Some points, one per row:
[ -1  51 -32 -38 -11 -24  49  42  26   9   7  23   4   3  21 -20   0  15
   8  24 -15  -8 -36  40 -26  27 -58 -41  18  11   1]
[ 20  57 -16 -40  22 -38  38  41  15 -14  16   5   2  47  59   2 -15  22
 -50  34 -34 -24  -4  57 -38 -13 -43 -38 -13  26  -4]
[-33 -40  -3  25 -20  53 -16 -11   1  10 -12   6  13 -59 -53 -13  25   3
  94 -18  26  28  -9 -23  37  32  -9  15  21 -63  18]
[-25 -24 -10  13 -41  21   0  -8   1  23   0   9   8 -52 -57 -16  27  -8
  79 -21  34  20 -34 -23  26  38  -3   6  21 -26  10]
[ 16 -15  20  38  30  -9 -35 -26  -6 -10  -4 -13 -16  18  -3   9 -25 -21
 -46  -7   4 -11  12 -27  -6 -37  41  28 -29  29 -14]
[ 13  69 -45 -28  21 -45  45  47  36  -9  10  10  15  27  52 -10   7  33
 -14  32 -37 -22 -18  56 -40  -7 -73 -34  -7   6 -11]
[  5  -6   9  -2   7   1  -6   0  -3  -4  -4  -1  -2  13   6   4  -5  -1
 -22  -1  -5   0  16  -1  -5  -9  16   5  -1   7  -2]
[  9 -21  25  34  26   7 -41 -29  -1 -18 -11 -19 -12  11  -9   2 -20  -6
 -34  -9  -3   3  26 -31  -2 -39  34  36  -9   4 -23]
[ 17   3   7   5  15  -5  -4   5  -8  -6   4  -6  -3  22  19  11 -19  -3
 -28   3  -4  -6  10   4  -9 -11  10  -1 -16  13  -1]
[ -8  53 -48 -69 -18 -22  68  47  12  14  14  18  22  11  45   1  43  36
   4  34 -31 -25  -3  48 -13  32 -54 -57   9  -3  27]
[-16 -53  21  30  -8  20 -40 -28 -17  -5  -7  -3 -19 -39 -59 -14  -3  -7
  57 -52  32  27 -15 -49  17  10  25  21  26 -24 -17]
[-16 -61  18  33 -17  45 -28 -27 -17   8   2  -4   0 -33 -44   1   6 -14
  51 -30  26  19  -7 -41  41  21  34  18   0 -22  18]
[ -6 -19  17  35   4 -29 -32 -34 -18  11   1  -8 -26  -5 -37  12  -3 -38
 -14 -35  33  -5  -5 -50  10 -29  57  30  -5  28 -16]
[  7  26  -1  19   9 -32  -4  -9  13   1  -5   1  -8   2  -9 -11 -11 -11
 -17  -4   9   4 -21 -11 -22 -23  -4  12   9  20 -30]
[  4  -1   7   1  16  -1  -8   0   8 -18  -5  -6  -1  13   6  -5 -11  12
  -5  -4  -9   7   5   8 -13 -13 -14  -2  -1  -5 -16]
[ 17  53   3   7  58 -48 -11  -3  31 -26 -18 -17  -5  57  53   8 -34   8
 -81  37 -34 -23  22  27 -44 -78 -14  13 -23  34 -37]
[  4 -47  19  23 -17  33 -21 -19 -20   4   0  -8  -2 -12 -34   1 -13 -20
  16 -23  22  20   3 -29  18  15  35  19   2  -2   7]
[-15  -5 -18 -40 -39  34  42  23 -11  29  22  15  21 -27   3  10  42   7
  42  14   1  -3   0  15  32  61 -15 -30   6 -25  55]
[-18  -5 -13  10 -31   9  15   7  -4  18   1  13  10 -37 -29  -5  28 -11
  57  -3  25  10 -19  -3  25  32  -1   7  15 -21  15]
[ -9  20 -19 -55 -21  13  49  43   3   1   7  20  12  -6  32  -5  24  27
  32  22 -18  -3 -10  50   1  45 -54 -51  20 -26  26]
[ -8  47 -41 -64 -25  -1  60  46  12  18  19  29  21  -2  24  -4  34  25
  25  30 -16 -17 -12  49  -5  50 -48 -44  10  -8  32]
[-34 -40   2 -19 -45  35  10   1 -27  21  12  16   0 -53 -34   4  47   4
  80 -29  25   9  -9 -12  44  52  13 -15  28 -46  36]
[ 9  3 -2 -3 -5  7 12 14 -1  4  3  5  1  5  3  3  4  3 -8  5 -1 -7  2  5
  2  6  5  2 -7 -4  5]
[-15 -48   5  17 -39  33  -8 -16 -24  22   1   5   7 -43 -42   3  28 -17
  43 -21  29  14  -2 -37  39  41  42  15   8 -12  30]
[ 27  10  14  -3  20 -28  -4  -1  -8  -9   5 -11 -17  38  27   5 -31 -16
 -83   3 -13 -19   7  -3 -26 -27  27   3 -17  53 -17]
[-21 -11   4   3 -16  -4  -4 -14 -12  17   3   7  -4 -26 -26   0  28 -12
  41 -18  21  -1 -13 -18  18   9  11   2   9 -13   5]
[-15  36 -25 -47  -8   1  38  45  21 -10  -3  21  16  -7  26 -14  22  49
  48  21 -21   4  -5  58 -13  31 -73 -38  32 -47   7]
[-13  -4 -12 -26 -34  -8  18   8 -18  22  17  16  -7 -30 -21   1  35  -5
  39 -15  22  -9 -17  -8  13  34   4 -20  17 -10  17]
[ 33 -31  37  50  22 -20 -40 -38 -18  -6   4 -28 -24  30  -4  16 -44 -48
 -81 -23  11  -3  11 -47  -4 -48  73  36 -41  61 -20]
[-28 -41  16  32 -14  44 -34 -16  -2  -8 -22   2   3 -48 -46 -11  21  12
  84 -30  22  33   7 -22  33  16   0  30  31 -72  -1]
[ 23  -3  15  27  38 -19 -26 -19  -1 -18   2 -13 -16  39  11  12 -35 -13
 -65  -4  -6 -11  15 -16 -19 -47  36  22 -29  42 -20]
[ 17  55  -5 -20  52 -41  15  10  26 -23 -14  -8  -8  55  56   0 -31  18
 -73  37 -40 -19   7  44 -44 -56 -41 -18  -8  27 -24]
Then 16 other points, each followed by its number:
[ 16  40 -11   2  18 -32   6  12  21  -3  -5   5 -12  19  13 -12 -22   1
 -35  10  -5  -8 -18   7 -34 -24 -13  -1   3  31 -24] 0
[  7  12  -9   8  -2 -16   0  -2  10   5  -2   5  -8  -1 -11 -18 -13 -12
 -12  -1   6  -2 -27 -12 -15   3   2   1   3  33 -15] 1
[ -3 -20  15  25  24   8 -33 -26   7 -23  -8 -14  -7   7 -12  -4 -22   4
   0 -10  -2  12  11 -16  -5 -27   4  19  -1  -5 -20] 2
[ -5  73 -41 -55  11 -23  55  64  36 -11  -5  19  17  18  53 -15   7  48
  17  44 -39 -10 -15  82 -30  10 -98 -54  18 -24   2] 3
[-16 -48   7  15 -33  56 -15 -12 -20  12   3   7   5 -41 -46   6  24  -3
  59 -26  26  28   9 -31  40  39  32  20  12 -40  28] 4
[  0  53 -40 -60 -13 -12  63  54  22   0  14  24  14   8  34 -22   8  36
  16  31 -26  -7 -32  60 -26  42 -79 -58  24  -6   3] 5
[-11 -42  32  44  11  22 -53 -38 -13  -2 -19 -16  -6  -7 -25  16  -5 -14
  -5 -19  11   8  37 -42  25 -28  57  51 -11 -13  -5] 6
[-19 -40  -1  17 -38  38  -9 -12  -6  23   0   8   0 -54 -59 -16  18 -16
  66 -26  30  16 -29 -37  31  45  12   8  20 -21  15] 7
[  2 -33  22  58   2   6 -47 -38  -2   4  -7  -8 -25 -23 -53 -10 -24 -30
  -5 -31  30  10 -17 -64   3 -20  49  42   3  18 -25] 8
[ 36  -7  28  22  31 -27 -33 -24 -11 -13  -5 -22 -24  43  19  12 -42 -26
 -93  -4  -6 -11  22 -21 -25 -50  48  32 -28  53 -29] 9
[ 29  33   6  14  50 -41 -15  -6  13 -24   1 -16 -14  56  41  10 -37  -2
 -92  21 -28 -20  16   9 -38 -55   9   6 -24  58 -28] 10
[ 15  87 -34 -38  16 -62  47  31  26  -2   9   4  14  48  58   4   0  11
 -50  50 -30 -30  -5  57 -37 -24 -52 -30 -16  35 -10] 11
[ 26  -4  10  10  13 -29  -4  -7 -10  -1  10 -17 -12  31  16   9 -32 -30
 -63   1  -1 -13  -2  -8 -11 -22  30   4 -31  58  -6] 12
[-24 -22  10  30  -3  18 -29 -22  12  -3 -13   2  -4 -32 -40 -13   4   1
  49 -20  14  21  -6 -23  15  -2   2  23  22 -34 -12] 13
[ -6   3 -14 -24 -31  10  33  22  -5  18   4   8  17 -14  -1  -4  21   1
  28   6   2   3  -6  15  14  41 -11 -22   9  -9  27] 14
[ -3  -1  -5  16  -7  -3  -6 -11  -3  12   0  -3   6  -4  -4   8   6 -16
  -2   6   9  -4   3  -9  12  -3  21  16 -12   8   9] 15
Which of these numbered points is nearest to each point below, ignoring the 2 directions in which the first points spread most? Its number follows each.
[  42   -9   30   29   33  -37  -27  -33  -18   -6   11  -30  -22   55
   19   21  -48  -46 -116   -2   -5  -16   13  -32  -25  -57   64   22
  -49   86  -22] > 12
[ -3 -45  22  21 -22  29 -18 -26 -27  25  -2  -8   3 -21 -27  15   7 -33
   0 -15  24   1  10 -33  34  10  52  24 -17   0  21] > 14
[-13  22 -31 -38 -32   6  41  40  12   9   3  23  12 -21   1 -22  20  25
  48  13  -2   6 -25  26  -1  54 -40 -35  31 -16  16] > 5
[-20 -53   5  -2 -36  54  -6  -2 -22  13  -9   9  10 -46 -33   1  31  -2
  64 -16  20  19  11 -13  40  46  21   5  16 -48  36] > 4
[-13 -30  24  24  10  23 -38 -29  -3  -6 -12 -10  -5  -8 -18   9   1  -2
   4  -9   4   5  27 -26  18 -23  30  32  -4 -23  -4] > 6
[-16 -25  18  39   3  17 -34 -28   5  -6 -17  -5  -9 -24 -39  -8  -4  -5
  32 -25  18  20  -2 -31   9 -15  15  33  14 -24 -18] > 13
[ 17  -3  -8 -23 -22  -1  34  25 -17   8  16   3   7   7  19   3   2  -7
  -5   5  -5  -4 -11  20   2  34  -1 -34  -8  21  21] > 12
[ 21  36   7  45  38 -59 -20 -26  14  -1 -11 -17 -15  35   5   8 -35 -39
 -81  11   4 -17  -3 -22 -26 -72  31  36 -25  64 -37] > 11
[  6  31 -10  -7   3 -27  17  10  16   6   7   4  -5  14  -1  -7 -10  -2
 -15   4   1  -7 -26   5 -20  -7 -15  -8  -1  24 -13] > 1
[ -2  -2   5  34  13 -11 -20 -29   4   5  -8  -9  -6  -3 -17   2  -5 -28
 -14  -4  14   0  -6 -23   6 -33  19  26 -15  17 -13] > 11
[  1 -30  28  33  18  10 -42 -34  -8 -16  -5 -13 -18  -1 -16   4 -21 -19
 -23 -19   5   6  10 -33   3 -23  39  31  -6  13 -19] > 10
[-18  -6 -15 -45 -31  47  29  30  -6   1  10  15  18 -25  10  -2  34  38
  57   8  -9  13   8  30  17  57 -36 -30  26 -57  31] > 4
[-11 -25   1  28  -6  33 -19 -12   4  -1 -15   0   7 -35 -33 -13   6   0
  53 -12  13  20  -4 -17  15  13  -7  17  13 -35   1] > 3
[-24 -19 -14  -7 -35  43  12  21   6   6  -7  20  16 -53 -29 -15  37  21
  97 -11  11  15  -9  10  29  52 -35 -10  26 -72  25] > 3
[-21 -19  10  43   8  11 -38 -32  16   0 -17  -9  -1 -19 -31  -4  -6  -8
  26 -12  12  14   2 -29  11 -18  16  33   4 -14 -12] > 13
[-11  32 -21 -34   3   0  24  21  20  -2  -2   8  18   9  33   0  14  29
   5  30 -24 -13   8  42  -9   4 -48 -26  -2 -20  13] > 6
[-16 -66  30  37 -10  50 -48 -39 -16 -10  -9 -14  -3 -33 -54  -2   1   1
  52 -35  25  34  11 -45  30   8  32  29  10 -40  -1] > 2
[-20 -46  -1  10 -41  39   0  -7 -17  24   4  11   8 -55 -39  -1  28 -15
  65 -17  32  13 -15 -23  38  47  18  -2  16 -30  35] > 14
[ 22  52   4  21  35 -63 -13 -12  20  -7  -5 -10 -16  38  12   2 -32 -19
 -70   6  -2 -16  -7  -5 -40 -63   6  25 -16  53 -48] > 0
[ 17  54   1   1  56 -57  -9  -2  35 -30 -17 -15 -10  56  43  -2 -39  10
 -80  27 -36 -21   7  22 -49 -74 -23   5 -20  42 -52] > 13
[-20  -1 -13 -17  -9  27   5  14  11  -3  -4   7  16 -19  -1  -7  10  29
  54   8  -7   9   1  17   8  25 -38 -16  16 -41  17] > 2
[ -4   1   5  17  10 -12 -12 -22   3   8   4 -14  -2  14   0  19  -6 -22
 -29  10  -2 -10   7 -15   9 -27  28  16 -24  22   0] > 15
[ 32  31 -10 -33  16 -33  33  22  -3  -5  13  -8   0  52  56   5 -24  -1
 -77  28 -30 -26  -1  34 -31 -12 -18 -39 -26  54   1] > 12
[ 22   2 -11 -28  -4  -5  31  24  -9  -2  14  -1   8  23  31   2  -9   1
 -36  13 -15 -14  -4  21 -10  13  -7 -35 -14  29  17] > 12
[ 24  68  -7 -21  55 -78   1  10  27 -33  -1  -6 -24  60  49  -8 -42  22
 -81  11 -32 -20  -8  33 -65 -66 -33 -19   2  52 -59] > 0
[ 17  31   2   0  29 -31  -8  -1  10 -19  -7  -4  -6  33  26  -1 -25  10
 -44   9 -12   0  10  14 -32 -37  -8   2  -3  20 -29] > 3
[ 28  76 -17 -11  42 -79  16  10  31 -17   3  -4 -12  58  43  -7 -32  -1
 -85  29 -27 -29 -16  28 -60 -55 -28  -7 -14  68 -47] > 0
[-32 -19 -15  -3 -44  36  16   5  -6  28   9  14  23 -50 -32   3  38 -11
  77  -3  24  16  -6  -6  40  54   0  -3  12 -35  42] > 15
[-11  21 -22 -67 -32  12  55  51  -8  13  10  23  24 -12  28   4  35  26
  41  17  -6  -2   0  57   9  54 -47 -52  22 -32  36] > 9
[ -2  19  -3  28  25 -26 -23 -13  24 -14 -12  -8  -5  14   1  -2 -22  -1
 -16  10  -2   0   4  -2 -19 -41   4  25  -6  14 -28] > 13
[  8  51 -28 -39  10  -8  39  54  35 -22  -3  16  12  21  44 -20  -3  54
   8  31 -33   2 -11  62 -38  17 -81 -37  19 -20  -9] > 3
[-23 -16   1  -3 -24  -4  -2 -12 -16  22   3  12  -5 -37 -36   0  34 -12
  47 -23  28  -2 -17 -19  26  22  15  -5  15 -15  15] > 11
[ 25   1  14  -5  23  -7  -6   0  -2 -19   5 -17 -11  28  22  -3 -26   8
 -41  -5 -22   1   4   1 -23 -24 -13  -7 -10   8 -21] > 5
[-11  69 -43 -86 -24 -42  75  61   8  14  22  28  13   3  43  -4  37  29
  22  28 -19 -25 -26  72 -22  45 -70 -74  28  -2  19] > 12
[  7  39 -20 -52  12 -19  42  36  16 -10   4  10   3  29  54  -2  -1  22
 -35  29 -29 -17   0  50 -27   4 -39 -44   2  17   5] > 9
